(in the rows, 128 means zero)
Where one turn sends some rows of the set: a few examples, then the rows asked
kito: [150 142 133 136 118 145 112 107 121 106 160 133 124 112  91 145 141 106
  94 140 150 120 138 154 136 148 157  92 133 116 133]
Neto: [154 125 130 136 103 143 176 143 127 142 180 137 156 138 108 126 130 146
 106 108 135 140 100 131 122 178 196 150 167 123 150]
Dib: [149 124 170 154 116 112 151 135 107 141 142 131  94  96 116 140 151 114
 135 157 145 130 116 140 104 171 160 126 153 106 134]
med: [150 148 115 114 107 135 153 129  96 123 197 134 145 132 104 137 120 135
 165 100 118 140 106 153 124 170 190 122 152 118 163]
ziri: [144 120 156 142  95 118 154 135 101 111 134 125  77 129 119 132 139 122
 123 136 138 123 124 150 105 163 181 131 152 114 151]
Fuze: [149 122 126 164 123 108 167 156 129 142 189 134 158 104 112 151 132 122
  98 116 137 147 106 160 143 178 186 143 142 110 143]
Tama: [137 106 129 124  78 128 162 132 106 123 145 134  87 100 103 138 132 128
 117 125 128 128 121 142 128 181 177 121 146 127 166]
kanek: [134 100 115 121 104 130  92 150 123 128 150 150 153 119 116 131 149 162
 149 120 126 131 140 178 130 152 188 131 167 110 130]
fol: [112 153 128 157 111 132 134 114  99 155 149 112 155  91 138 155 126 126
 114 141 143 126 135 167  95 143 181 130 174 103 171]
Renim: [112 144 117 137 100 131 133 120 114 172 173 125 151  85 125 143 123 133
 118 149 133 116 130 146  77 144 180 135 152 106 178]
Gure: [128 125 126 112 136 136 120 141 131 125 166 151 139  95 105  98 120 139
 112 124 115 122 101 141 145 119 191 151 153 107 159]
Boten: [152 114 128 154 148  98 142 163 134 147 154 141 144 130 114 135 153 121
 102 158 121 136 127 178 136 171 174 149 150 102 144]
Gopo: [159 148 135 132 118 157 119  95 127 111 174 136 123 114  94 133 125 117
 109 150 141 110 123 136 103 154 163 105 135 134 145]
bonu: [140 146 116 137 131 110 137 131 102 138 189 135 155  97 107 156 142 111
 157 105 115 154 111 176 138 178 178 115 139 113 139]
rike: [137 125 124 186 110 130 129 148 115 129 196 125 168 105 105 133 133 139
 171 120 150 109 123 157 106 159 176 145 159 117 152]
Supe: [153 151 135 150 119 156 124  94 119 104 168 126 128 107  96 144 127 108
 102 135 149 119 125 150 124 157 161  97 141 132 140]
zives: [137 111 111 135  91 131 109 142 135 148 183 148 162 114 104 121 157 155
 165 117 142 118 125 145  94 162 180 145 155 130 137]
pidi: [133 115 127 173 124 128 110 157 103 109 162 127 158 110 119 143 126 147
 155 125 133 121 137 189 142 150 184 133 170  96 145]
zosel: [127 149 119 158 137 118 133 133 134 141 156 128 152 110 110 121 164 111
 124 123 179 117 100 152 143 131 167 154 168 138 157]
Funi: [135 144 127 130 145  99 121 142 108 148 164 134 142 140 105 139 170 108
 165 135 118 136 130 182 125 164 167 121 142 103 129]
mep: [142 110 142 136 100 120 158 132 111 151 153 140 105  70  99 148 144 121
 129 146 134 134 115 134 126 188 156 115 146 118 147]
Mavin: [119 137 120 131 143 134 120 121 146 149 164 137 145  88 120 118 142 135
 122 121 137 122  78 146 131 142 186 153 154 148 146]
Pudal: [157 117 132 125 129 132 152 149 132 146 144 143 142 165 111 110 148 145
 112 149 118 127 123 151 115 169 184 153 174 114 151]
genaz: [157 138 133 118 116 145 107 108 130 114 166 143 119 118  89 133 137 115
 101 154 142 111 135 141 114 146 156  98 128 118 137]
dit: [136 137 124 138 130 121 134 151 116 116 158 140 145 116  96 101 141 116
 116 126 158 117 124 147 155 108 172 151 167  93 169]
fota: [107 141 123 131  94 126 124 125 100 149 136 121 149 106 131 149 141 126
  97 126 145 134 152 171 109 131 185 124 170  87 161]
tipa: [108 132 113 110  82 124 122 131 115 166 161 134 145 102 118 136 138 134
 101 134 134 122 148 149  91 132 184 129 148  91 167]
guvo: [146 147 124 107 121 123 136 140 102 133 169 133 134 173 103 122 149 132
 172 129 122 120 125 160 109 156 179 129 155 109 155]

fota goes to tipa
Supe goes to kito
Where do these go?
Dib goes to ziri
pidi goes to kanek
Neto goes to Fuze
dit goes to Gure
Funi goes to guvo

Where one turn sends some rows of the set: a few examples, then the rows asked
tezo: [164 114 119 138 158 149 127 115  83 130 124 105 122 115 148 146 127 126
 138 127 131 152  88 113 102 118 145 132 126 131 123 119 131]
vazup: [158 108 134 118 151 154 134 119  85 122 119 116 123 131 140 144 117 128
 157 124 115 159  98 109 101 126 153 140 135 118 137 129 127]
Puno: [ 95 118 135 116  95 111  85 165 135 124 125 144 131 118 154  98 165  96
 128 119 131 159 139  99 142 113 111 143  97 126 106 154 141]
mufe: [167 118 138 125 158 153 116 118  89 128 134 114 131 112 152 150 129 130
 154 120 119 162 103 108 101 124 151 129 140 133 120 114 127]
mepel: [102 124 145 111  92 122  98 173 128 129 125 145 122 108 149 103 170 101
 114 126 125 153 144 124 147 104 118 141  88 121 112 153 134]
zis: [156 117 136 124 154 146 109 113  81 123 115 113 126 114 143 152 135 141
 145 128 122 154  96 115  96 126 152 139 138 130 124 112 138]
Temi: [164 117 143 112 147 143 116 107  81 127 112 111 119 120 152 143 123 132
 151 123 129 166  99 109  98 123 154 140 133 128 138 116 127]
kore: [154 122 128 126 149 150 116 107  74 120 112 118 131 126 143 148 124 135
 141 132 128 148  92 115  94 126 149 140 133 130 122 121 137]
nos: [101 125 142 114  91 124 102 173 125 128 126 147 123 111 151 103 169  98
 113 128 128 150 141 124 147 104 115 140  86 122 111 156 134]
migu: [163 119 144 119 149 144 116 107  83 131 121 114 120 110 154 152 133 132
 147 121 131 163  96 110 104 124 150 135 132 128 132 111 123]
luga: [ 93 119 133 121  96 112  87 163 136 126 130 145 131 115 156 103 169  92
 126 119 132 157 136 100 144 114 109 140  95 125 101 152 139]
sizul: [163 122 130 124 152 156 124 111  82 125 125 117 136 133 152 140 113 124
 155 127 125 158 101 106  94 122 153 131 137 131 124 129 130]
devik: [ 87 114 138 114  92 118 100 157 132 128 134 153 133 100 159 100 175 108
 121 123 120 144 125 112 143  99 111 126 101 121 106 156 145]
mig: [166 116 138 117 154 151 117 118  88 126 125 112 131 125 150 142 120 130
 159 122 118 166 107 106  94 122 155 133 141 134 127 123 131]
nidap: [163 126 136 124 145 148 121 102  77 130 125 118 124 119 155 153 127 127
 143 125 136 157  90 112 104 126 147 135 129 126 128 115 121]
regu: [159 113 133 129 153 156 133 119  85 126 134 117 122 116 141 158 131 128
 150 123 116 153  91 112 109 126 148 135 134 118 128 116 121]
fas: [163 125 131 131 153 156 123 112  83 127 137 119 135 123 152 151 123 124
 150 126 126 155  98 110 101 123 148 127 135 131 117 120 125]
sozed: [ 94 125 135 118  96 104  93 168 132 125 134 151 134 105 138 103 161 100
 118 119 123 142 139 107 149 119 121 134  97 121 107 151 138]
Farig: [161 107 140 120 158 152 129 123  89 124 125 112 119 117 141 150 128 130
 154 120 111 161 100 111 105 125 153 137 137 120 135 119 125]
Visaf: [ 99 121 133 107  94 113  98 173 129 131 130 148 122 113 147  88 156 102
 122 131 131 152 144 101 129  95 111 153 101 125 112 154 135]
lerip: [ 89 110 140 106  93 116  97 159 135 126 126 149 130 100 158  94 174 112
 128 120 115 149 129 110 141  98 113 129 106 124 112 156 148]
Pone: [ 95 124 142 120 103 121  94 162 137 130 135 145 124  90 148 101 168 104
 112 118 115 147 132 119 146 116 118 137  92 129 104 164 139]
Mokoz: [161 122 135 118 144 147 121 101  75 126 114 117 125 130 154 143 119 128
 146 127 136 160  95 110  98 123 150 139 130 127 135 124 127]
rekam: [157 115 129 127 150 160 139 115  81 125 127 120 126 131 143 150 119 124
 150 126 120 152  92 112 105 126 148 138 131 116 129 127 122]
mim: [ 94 122 139 111  99 122  96 159 135 124 121 145 127 112 147  87 154 101
 119 122 116 148 137 116 137 112 121 143  91 127 111 179 143]
zus: [155 125 127 124 144 154 127 111  84 118 114 120 123 133 153 135 123 123
 154 121 140 164  81 114  93 123 153 138 125 126 133 124 127]
Mipa: [101 124 141 110  90 123 102 172 126 126 122 147 123 115 151  99 166  98
 114 129 127 151 142 123 143 103 118 142  87 121 114 161 134]
Vakif: [168 107 125 131 162 145 120 119  87 131 122 100 117 108 145 146 131 131
 142 122 123 159  93 111 101 116 147 134 131 133 127 114 134]
bor: [ 88 111 138 107  92 116 100 156 132 124 122 152 131 111 159  89 166 110
 130 123 118 149 130 109 138  97 113 130 104 123 113 164 149]
luk: [155 123 131 130 151 150 114 108  76 122 120 117 129 116 144 155 133 137
 140 130 126 148  90 116  98 128 150 137 133 129 119 115 135]
Kuz: [161 119 140 124 152 148 117 119  93 125 122 114 116 107 154 147 142 130
 154 114 128 170  84 115  99 126 154 133 133 128 131 106 126]
Kabug: [ 95 118 136 118  97 111  85 165 137 125 128 144 130 114 153 102 170  96
 128 118 129 159 138  99 142 113 111 142  97 126 103 151 141]
nivat: [ 98 119 146 109 103 119  90 165 140 128 124 140 121  98 147  93 164 108
 119 118 111 154 139 115 141 113 122 142  94 130 111 168 143]
ner: [ 97 121 139 114  96 102  91 172 135 122 129 149 132 106 138  99 160 103
 121 119 119 146 144 106 147 119 124 135  99 121 111 153 141]
Gif: [100 118 137 109  97 112  94 176 132 131 135 145 118 100 146  95 166 106
 121 128 128 153 144 101 132  95 110 149 102 124 110 146 134]
Vodi: [ 99 124 133 116  94 115  98 173 130 133 142 149 123 100 148  98 165 101
 115 128 133 149 139 103 135  96 107 145  99 124 104 146 131]
tupu: [ 86 116 133 113  90 120 104 153 129 125 129 154 135 110 160  94 167 106
 124 125 123 142 125 112 140  97 109 129 101 122 108 162 148]
Kemog: [ 93 129 133 122  98 125 100 157 132 126 133 149 128 108 149  95 158  99
 111 122 121 142 130 118 143 113 115 139  89 126 102 174 139]
zava: [ 97 126 128 115  92 117 102 170 126 131 136 150 125 111 147  93 157  99
 117 133 137 148 139 102 131  95 107 149  97 123 106 154 132]
feg: [166 107 124 125 159 145 120 119  87 127 111  99 120 119 145 137 123 132
 148 124 124 160  96 108  97 115 152 138 130 134 133 123 138]
gizil: [154 129 129 133 149 154 126 111  86 123 126 122 121 119 155 147 134 124
 147 118 138 161  77 117  99 126 149 131 126 127 126 113 120]
napat: [162 113 118 133 155 148 126 114  83 128 116 104 124 126 146 138 118 125
 143 126 131 154  91 111  96 116 146 138 128 131 129 129 135]
Mav: [ 95 124 135 112  93 104  92 168 131 122 126 149 133 114 137  95 154 101
 121 121 122 145 143 106 145 117 125 137  98 120 112 157 143]
supum: [ 93 120 132 119  95 113  87 163 134 123 127 146 133 120 155  99 164  94
 126 120 133 158 137 100 142 112 110 142  96 125 102 155 139]
gol: [103 123 143 108  92 121  99 175 127 126 120 145 124 111 150  98 167 101
 116 128 124 154 145 123 144 103 119 144  89 122 115 158 137]
fose: [ 93 127 133 118  92 105  96 166 129 122 131 152 133 113 139  98 154  98
 120 123 125 140 139 107 147 117 122 134  94 119 107 157 139]
Mam: [156 118 134 121 151 147 111 112  80 118 108 112 127 125 142 146 126 140
 148 128 122 154  97 114  91 125 154 142 137 130 127 120 141]
bemip: [159 117 138 115 149 147 119 118  91 119 108 113 118 121 152 135 128 130
 158 116 129 174  90 112  91 122 156 139 133 130 139 117 129]

Puno goes to Kabug
zava goes to Visaf
Where do these go?
luk goes to kore
nos goes to Mipa
feg goes to Vakif
mim goes to nivat
zus goes to bemip
bor goes to lerip
ner goes to sozed
rekam goes to vazup
nidap goes to Mokoz
sizul goes to mig

